Each row is where one point has got to under a steady rotation. How many ticks took it there?
The counts run from 0 to 404.
[107 162 150 111 120 164 141 161 135 113 114 140 118 103 104 142 104 102
 139  92 135 183 139 138 139 118 106 118 155 127 158 117  98 110 126  68
 139 168 172  78 145  98 105 115 113 155 126 153 117 116 161 130  84 151
 137 139 153 127 149 176 181 124 152 185 121 149] : 392
[116 172 136  97 148 132 126 157 128 118 137  90 156 173 103 135 139 111
 115  81 131 164 120 142 116 120  85 164 136 138 111 134 112  99 111  63
 165 120 171 112 140 101 141 137 169  89 145 161 123 102 133 138  52 129
 131 144 119 132 105 160 127 121 149 171  94 129] : 123
[120 146 150 135 119 137 111 156 152 156 128 108 152 130  98 151 103 116
 118 107 121 136 148 121 116 162  90 135 178 115 113 134 107 116  98  97
 137 149 191  69 116  82  95 148 150 140 144 157 114  92 159 109  66 170
 129 118 139 126 140 186 178 140 150 178 124 127] : 372
[112 171 100  97 130 124 153 184 144 122 152  98 108 142 129 142 132 111
 126  96 122 182 142 113 129  89 118 115 120 132 130 117 123 112 119  63
 179 147 187  88 165 115 128 125 120  89 127 137 123  92 143 151 127 136
 100 131 177 111 117 157 134 121 183 170 117 155] : 285
[124 157 133 137 133 162 115 135 143 136 149  80 161 112 113 167  88  85
 138 119 134 140 135 102 117 145  85 138 173 113 133 135  93 118  83  87
 148 162 163  81 124 109 112 150 125 131 106 134 124 132 188 109 113 146
  95 103 190 107 156 189 149 139 155 166 104 143] : 41
[124 161 156 136 126 145 122 143 155 144 135 109 153 117  92 131 101 104
 115 112 131 147 135 128 134 139 113 136 173 122 128 112 106  96 100  84
 132 146 185  71 146  96 103 135 148 148 127 163 125 105 161 116  71 184
 127 118 132 130 123 178 193 125 156 174 120 132] : 377
[100 147 135 130 135 143 147 197 130 115 149  72 154 133 118 119 122 131
 127  90 145 156 143 106  98 108 111 102 144 130  87 122 112 109 108 105
 184 112 192  80 105 118 128 134 141  86 121 148  88 118 149 124 125 140
 115 116 187  98 137 145 138 107 164 180  93 147] : 268
[110 181 103  96 129  89 158 186 149 126 152 105 123 158 124 177 141 144
 125  83 126 152 143 145 113 102 110 109 129 133 126 129 102 118 124  62
 146 138 180 103 136  83 126 131 151  92 132 144 116  72 123 132 116 147
 108 132 169  95 141 174 137 120 160 159 117 144] : 287
[121 138 161 136 123 130 120 156 141 162 126 111 148 123  93 128 102  94
 114 108 123 145 142 111 129 150 106 152 168 107 105 132 102 111  88 110
 143 156 181  71 138  90  91 142 155 139 141 151 111  99 153 117  76 165
 124  99 146 133 122 174 171 129 167 181 113 128] : 373
[112 135 115  98 153 153 118 163 139 117 156  78 153 148 116 135 128 105
 134 104 133 175 141 109 112 112  94 171 111 129  90 125 121 105  95  76
 196 121 179  94 147 123 136 138 144  83 143 148 120 122 148 139  73 116
 108 116 137 142  84 146 122 133 142 182  84 149] : 120
[ 97 151 130 151 106 141 113 156 107 129 155 100 141 160 120 152 113 102
 115  94 132 181 123 108 117 133  66 135 127 129 126 170 119 110  96  89
 200 136 138  79 134  69 124 157 125 104 161 130 132 111 138 135 110 158
 113 118 162 136 102 151 113 136 160 202 131 152] : 146
[ 97 164 133 158 106 132 114 160 104 132 146 101 162 164 112 181 121 128
 121  83 124 161 129 115 101 138  63 135 133 132 127 170 115 111 105  94
 174 129 132  81 113  58 125 165 147  99 167 139 122  94 139 124 105 161
 126 112 146 140 124 156 117 140 136 190 137 132] : 145
[120 162 123 118 148 129 158 189 146 108 149  76 159 140 106 145 123 148
 118  89 147 154 136 133 110  99 114 106 144 147  97 116 118  93 137  84
 143 108 210  86 130 112 135 150 170  92 115 173 107  95 137 133 113 153
 119 128 166  99 127 156 164 111 156 158 110 148] : 271
[102 145 130 140 134 170 120 133 113 140 136  78 145 138 115 104  87  65
 117 133 150 151 130 111 129 125  74 141 148  92 109 135 127 127 102  60
 158 149 155 108 158 111  87 129 142 108 147 142  94  95 157 108 102 107
  93 117 150 125 163 173 120 125 187 162 119 133] : 19
[ 76 127 121  76 148 135 182 184 137 127 136 127 107 153 117 136 134 111
 124 103 146 140 156 132 112 108 132 142 113 123 107 112 120  83 128 105
 146 121 210 103 144  91 121 128 173  69 160 154  92  86 139 145  89 112
 124 152 145 135  97 170 124 115 165 152 116 127] : 97
[ 96 179 120 100 129  84 165 187 140 133 141 117 132 160 127 152 129 120
 113  80 110 175 139 131 107 115 112 120 122 130 127 134 103 112 111  87
 169 150 171  93 143  81 117 134 159  82 142 125 118  81 126 133 113 147
 108 129 177 102 129 163 130 122 178 177 108 145] : 288
[101 162 125 138 121 160 135 134 125 154 143  90 146 145 117 164  83  87
 131 127 138 134 147  99 120 139  70 137 136  86 110 143 105 137 108  95
 130 166 176 104 143  84  88 149 152 121 140 119 100  92 168 103 114 116
 102  91 165 114 175 171 134 134 182 163 134 132] : 29
[101 160 145 144 108 133 166 191 120 129 136  93 170 149 119 134 123 140
 114  72 144 138 136 120 109 119 107 131 173 125 108 125 108  97 109 115
 145 115 212  90 103 103 123 146 169 100 141 162 119 113 148 115 119 160
 132 135 165 107 118 160 130 125 168 173 103 159] : 261
[ 81 140 102 111 129 124 142 149 116 126 147 130 106 164 112 192 107 104
 118 122 139 138 146 135  91 146  73 142 106 127 131 156 105 101  97  87
 139 120 121 117 128  52 129 153 168  81 179 150 102 100 150 142 102 133
 117 149 148 154 125 189 117 139 144 154 145 113] : 325
[114 169 144 105 119 171 162 159 150 131 118 150 123 121  98 163  98 103
 133 100 140 178 151 145 130 117 114 128 143 131 152 120 102 102 140  85
 118 166 181  86 157  80 111 127 150 153 132 150 118 110 153 133  88 169
 133 134 144 126 130 176 184 123 172 190 140 140] : 393
[ 90 153 120 147 114 107 145 165 136 148 139 123 112 137  98 153 101 118
 116 125 132 137 142 139 121 125  98  99 149 126 145 134 125 114  90  75
 141 128 137  78 139  54 105 126 146 115 162 163  99  64 152 121 119 174
 114 149 156 125 156 191 159 125 170 150 161 116] : 176
[110 165  87  93 149 109 138 158 149 119 178  96 128 136 115 192 130 125
 132 107 116 160 140 159 101 123  94 125 131 144 138 128  93  97  90  56
 173 128 131 112 129  97 153 142 153  89 123 150 134 117 148 147  97 150
 100 146 177 109 116 182 152 130 138 155 108 134] : 302
[101 157 144 125 107 166 171 175  95 125 116 104 139 151 117 130 115 113
 133  74 153 139 133 103 108 105  97 135 168 126 122 126 115 101 136 102
 115 136 235 100 121 100 112 146 160  97 163 148 135 125 157 129 114 141
 139 154 141 123 125 172 128 130 173 164 125 151] : 250
[ 94 113 115 145 137 152 106 136 114 114 151  86 121 140 106 135  99  85
 119 139 132 127 132 102 111 153  66 151 153 126 122 142 121  88  59  73
 180 113 131  99 115  93 126 130 114  89 166 167 123 125 177 132  90 138
 114 147 153 151 106 196 118 137 131 156 130 116] : 338
[ 95 138  83  98 145 147 124 144 137  97 156 120  90 144 114 181  99  92
 137 132 142 169 147 126 105 120  72 133  96 139 146 128 106  99 107  55
 164 118 107 118 144  84 137 137 117  78 146 148 110 114 157 165 108 135
 105 152 161 147 115 184 121 129 136 154 132 128] : 317
[110 157 112 105 147 133 141 193 154 105 146  90 129 133 114 152 120 129
 130 100 133 179 150 116 109  95 115 112 114 129 101 116 126 113 128  76
 181 141 178  83 141 108 130 137 122  82 115 149  92  84 140 138 131 121
 114 105 197  97 148 154 137 106 170 173 107 145] : 279
[122 130 125 130 129 164 122 134 137 119 127  98 107 137  90 143  94  99
 116 141 142 129 149  90 125 134  82 156 142 126 119 136 145 114 110  54
 121 129 188  88 139  83 112 135 119 109 163 176 127  69 165 127  85 136
 124 132 134 150 126 200 153 137 154 153 152 116] : 355
[102 135  97  87 134 183 143 140 123 126 153 131 111 115 114 185 104 106
 152 123 140 129 163 134 122 143  97 153 152  91 143 113  96 109 107  84
 107 169 180 112 135  93 104 124 140 137 145 137 133 135 182 122  82 123
 121 135 152 128 130 206 158 148 145 162 112 146] : 217
[ 99 140 115 125 125 210 153 176 114  98 129 102 122 119 123 153 110 126
 146  97 165 144 150  83  99 110  80 129 151 118 118 126 114 114 139  92
 120 139 220  98 115 111 120 142 115 105 149 149 113 134 173 129 128 122
 142 128 167 126 139 176 129 125 155 173 120 154] : 248
[100 147 129 137 138 152 123 150 113 140 128  88 154 150 103 130  81  85
 116 140 153 142 137 126 119 131  68 133 142  98 107 139 125 140 112  68
 141 127 149 109 136  96  98 130 165 104 147 149  76  81 142 103  87 123
 104 108 146 121 175 173 128 123 175 149 116 111] : 18
[109 114 129 133 114 163 114 156 144 149 123 111 126 125  92 157  99  98
 117 134 134 132 148  80 123 161  93 148 138  93  90 147 135 120 106 108
 141 150 188  70 134  73  86 150 136 118 165 151 110  76 152 116  95 144
 115  97 158 148 131 174 150 141 169 172 142 120] : 363
[ 97 132 115 153 137 166 133 132  99 155 160  69 146 149 108 103  87  82
 116 137 150 145 143 128 129 133  74 139 146  88 103 127 139 110  78  85
 171 113 128 105 141 111 100 135 169 103 166 148  97 112 156 113  88 132
  87 126 138 126 114 173 130 132 172 160 125 138] : 8
[114 179 134 125 112 151 142 126 124 151 133  88 143 146 112 142  91  82
 116 116 139 129 133 121 130 133  78 149 172 104 140 137 127 132 114  60
 112 158 182 101 154  93 101 144 151 121 145 138 133  82 164 115  98 138
 103 133 137 118 156 188 145 141 188 153 135 130] : 27
[104 144 116 143 108 112 148 159 131 169 150 115 112 131 105 134  88 107
 109 136 125 127 139 150 136 134 114 116 151 107 139 132 134  97  83  82
 139 135 146  81 148  65  94 123 151 123 162 155 115  68 152 126 110 180
 102 154 151 126 128 201 159 127 177 149 162 133] : 181
[ 96 120 128 144 143 132 116 135 111 134 142  96 149 146  95 140  96  96
 114 140 149 119 132 118  91 162  74 140 132 127  95 142 119  94  75  89
 155  98 140  93 107  81 117 147 170  90 163 177  91 108 163 119  89 149
 118 133 133 148 131 193 127 134 143 145 134  98] : 341
[ 87 147 130  89 142 147 164 144 127 145 128 143 117 130 102 137 100  66
 123 132 140 146 139 146 124 145 111 151 139  95 140 112  95 100  99  86
 110 164 154 108 176  81  86 119 176 129 148 144  98 107 161 121  75 132
 112 144 127 138 147 192 156 133 174 148 131 119] : 208
[100 141 116 166 127 140 117 166 126 124 140 106 111 115  98 142  88 105
 122 132 142 166 145 114 116 120  77 105 127 141 131 132 138 117  95  63
 174 124 119  79 136  84 115 126 103 101 142 169  90  88 150 128 140 161
 108 127 184 135 157 171 149 118 160 170 150 121] : 168
[120 140 156 117 134 176 130 157 144 134 121 118 125  98 103 123  92  75
 136 111 141 185 150 125 137 137 109 144 135 117 122 111 108  97 112  84
 163 163 168  71 157 104  94 125 125 152 118 146  89 122 162 133  85 154
 125 104 160 134 130 159 179 128 164 196 113 138] : 385
[120 161 128 177 113 141 107 142 119 109 166  79 146 142 111 154 104 128
 118  98 126 157 130 125 120 124  61 117 160 156 139 149 114 110  87  58
 181 116 129  81 108  82 136 141 111 112 143 170 134 120 154 139 108 177
 117 139 152 129 118 174 143 132 137 187 129 136] : 153
[ 91 141 111  91 139 163 137 143 124 135 127 142  97 104 111 137 106  75
 141 123 127 145 155 129 128 137  92 146 157  90 152 107  95 107  90  62
 128 169 155 114 144 100  97 101 120 128 148 140 108 127 188 122  87 103
 114 135 150 124 151 203 139 134 154 161 102 144] : 211
[104 129  93 142 129 132 140 141 140 160 172 103 106 114 112 132  87  96
 116 147 118 131 156 141 142 137 117 117 155 114 147 116 137  99  68  69
 148 138 144  75 149  95 105 114 121 130 151 150 130  86 171 126 108 173
  93 147 160 118 114 206 169 132 169 151 148 143] : 185
[102 128  90 145 140 187 125 133 112 133 173  68 144 132 106 126  83  94
 130 155 161 141 152 120 127 127  75 129 143 100 104 128 140 118  94  68
 164 110 141 107 131 123 111 127 144 101 154 163 103 113 164 118  93 130
  82 117 147 127 121 173 142 138 159 158 124 139] : 9
[ 78 132 126  92 130 162 147 145 115 148 127 144 112 127 116 141 102  72
 127 117 130 142 146 133 125 147  97 155 152  81 147 122  92 102  92  99
 143 170 155 102 149  87  87 113 141 121 152 121  95 134 180 115  78 114
 113 126 157 142 141 190 123 142 164 169 109 140] : 215
[109 144 108 163 116 159  91 154 117 111 167  82 138 136 110 175 106 129
 122 117 132 164 143 107 109 132  65 123 138 138 107 164 121 108  93  83
 190 114 113  75 119  81 135 155 119 109 143 154 117 111 160 130 120 165
 108 110 172 138 117 154 143 137 134 195 130 133] : 152
